Each path below is one point turned by a fixed rotation once a step. After each direction that follows a path, write how fast that rotation turns it, in degrees a step (0 if it stays still).
Each turn is a multiple of 5 degrees from 10 to 175, or 0.
Each row of a path follows its step; steps can be skipped.

step 0: 8.7, 3.0, 0.4, -2.9, -0.2, 1.8, -22.4, 23.2, 17.5, 18.2, -23.4, 7.9, 23.0, -14.4, -18.4, -8.3, -22.2, -8.0, -29.9, 8.5, 13.6, -3.7, 14.6, -23.9, -2.0, -10.1, 12.4, 3.4, -1.1, 3.8, 0.6, 28.1, 1.9, -39.2, -7.8, 15.7, 27.7
step 6: -7.8, -4.7, -8.7, 5.0, 1.7, 1.7, 0.8, 13.5, -2.4, 17.8, 12.2, -27.7, -2.3, 16.9, 7.8, -21.3, -43.6, -0.3, 9.9, 22.0, -22.2, 6.7, 3.8, -13.4, -18.9, 2.4, 13.7, 5.9, -25.4, 33.2, 8.9, 27.8, 12.5, -5.0, 21.4, -5.4, 20.8
step 8: -15.9, 22.1, 26.1, 1.2, 0.1, -14.4, -41.8, -0.4, -10.4, -23.4, -12.0, -16.3, 16.2, 15.8, 6.4, -32.9, -3.1, 6.5, -4.4, 18.9, 2.6, 12.8, 32.4, -17.5, 12.5, 17.9, -3.7, 12.9, 2.3, 25.1, -11.2, 3.2, -0.5, -15.1, -5.0, 11.6, -5.5
step 11: 1.7, 16.3, -27.2, 8.5, 14.4, -7.8, -4.6, -5.0, -11.0, 24.4, -0.2, -23.8, 0.4, 22.0, 22.3, 4.8, -8.0, -7.3, 3.8, 45.8, 15.0, -16.2, 15.0, -16.5, -0.8, 7.7, -12.7, 1.4, -7.0, 32.4, 18.7, -3.0, -8.4, -36.9, 0.9, 0.4, 9.2
step 12: -14.2, 14.1, -2.2, -7.2, 7.8, 10.2, 1.2, 11.7, -7.9, -1.5, 0.6, -10.4, 30.5, 30.9, 23.7, -8.8, -29.2, 0.0, -24.3, 5.5, 20.4, 2.8, -3.5, -16.9, -0.9, -5.1, -3.2, 11.9, -0.7, -6.5, 2.6, 20.4, -7.6, -47.8, -26.6, 17.8, 15.5
step 13: -2.3, 20.6, 12.0, 2.2, 15.0, 7.7, -12.5, 12.4, 33.2, 8.9, -31.4, -15.8, 2.4, 0.8, 4.0, -28.4, -21.2, 3.6, -5.5, -1.0, 2.3, 20.2, 4.1, -9.1, 21.1, 7.1, 27.8, 13.9, -21.6, 16.5, -2.0, 32.7, -10.7, -32.3, -4.1, -1.8, 4.5
step 16: 25.8, 4.4, -10.2, -15.5, -2.6, 9.5, -19.2, -0.4, 7.1, 19.6, 0.3, 16.4, 17.0, 7.8, -5.3, -20.4, -19.0, -13.7, -10.1, 31.3, 10.0, -16.0, -0.3, -26.8, -18.5, 39.6, 4.3, -6.0, -10.7, 22.3, -0.3, 16.5, 19.2, -21.4, -18.8, -1.9, 15.1
step 18: -14.0, 0.0, 3.3, 31.7, 6.3, -0.9, -23.1, -1.4, -26.0, 24.7, -22.7, -7.5, 8.0, 14.2, 19.4, -2.7, -34.8, 7.4, 18.7, 1.8, 14.9, 1.3, 8.5, -11.3, 17.6, 16.8, 15.9, -4.5, -13.4, 25.9, -16.4, 22.3, -5.7, -4.4, 25.5, 2.8, 17.8
step 19: -1.4, 9.4, 3.5, 13.1, -8.6, 7.0, -4.4, 20.1, -30.7, -1.3, 9.7, -7.7, 1.6, -11.2, 8.4, -23.9, -37.1, 15.0, 35.9, -1.2, 3.1, -6.2, -13.9, -15.1, -19.8, -2.3, 0.5, 16.6, -8.3, 16.0, 4.1, 24.4, 12.8, -26.2, -5.5, 24.4, 24.0
Directions:
5.2, 10.3, 3.6, -5.1, 3.0, -2.8, -2.4, 2.2, 5.7, -10.5, -4.3, 3.9, -7.7, 1.4, 1.3, 1.1, 6.7, 3.8, 7.6, 6.6, -0.7, -1.8, -0.6, 0.7, -1.5, 5.2, -7.2, -1.9, 2.9, -1.1, -4.9, 8.1, 3.5, 12.6, -8.3, 2.2, 0.9
60
-10.9, 3.3, -4.8, 0.8, -2.7, -6.8, 5.3, -3.5, -2.0, -9.0, 5.0, -6.6, 0.8, -1.4, -0.6, -6.1, -1.7, 2.8, 4.3, -0.4, 0.5, 8.9, 13.7, 2.1, -9.6, 0.5, -2.5, 0.1, 7.4, 2.6, -0.5, -4.1, 4.5, 3.0, 4.8, -6.5, 4.5
25
7.8, -4.0, -8.2, -7.9, 4.4, -5.5, -3.5, 9.9, 1.5, 3.3, -1.1, 2.9, 2.1, -1.7, -3.2, 6.8, -3.0, -3.7, -3.3, 9.4, -6.5, -4.2, 6.3, 2.6, -14.1, -7.4, -4.5, -5.9, -1.8, -2.3, 3.7, -1.9, 0.7, -1.1, 3.7, -1.9, -0.2
70
-1.1, 0.6, 3.9, 1.0, 5.2, -4.1, -3.8, 2.1, 0.1, 2.3, -9.8, 2.7, 0.7, -5.7, -4.3, -1.9, -7.4, -3.0, -8.4, -9.2, 6.2, 11.9, 6.6, -0.4, 3.4, -1.9, -4.7, -7.1, -7.0, -3.5, -6.0, 3.6, -5.2, 5.8, -5.4, -7.5, -2.2
85
-0.1, 7.0, 3.0, 7.0, 4.0, -4.5, -6.2, 1.6, 0.6, -3.0, 3.3, -10.5, -8.3, 3.7, 0.8, 0.3, 2.1, -5.5, -2.1, 5.3, -7.1, 10.2, -4.5, 2.0, -1.0, 2.7, 9.3, -7.0, -6.8, -3.4, 1.7, -1.9, 4.0, -2.4, 5.0, 1.7, -11.5
155
2.5, 1.7, -1.1, -3.5, -1.6, 2.3, 1.6, 5.0, 2.4, -5.0, -1.9, -6.0, -1.4, 2.6, 10.8, 2.9, -6.7, 4.7, 4.1, -1.4, 4.7, 1.0, -6.8, 9.4, -2.9, -6.7, 5.5, 4.7, -0.6, 2.7, 7.2, -0.1, -7.0, -1.2, -8.4, -15.3, -3.4
45
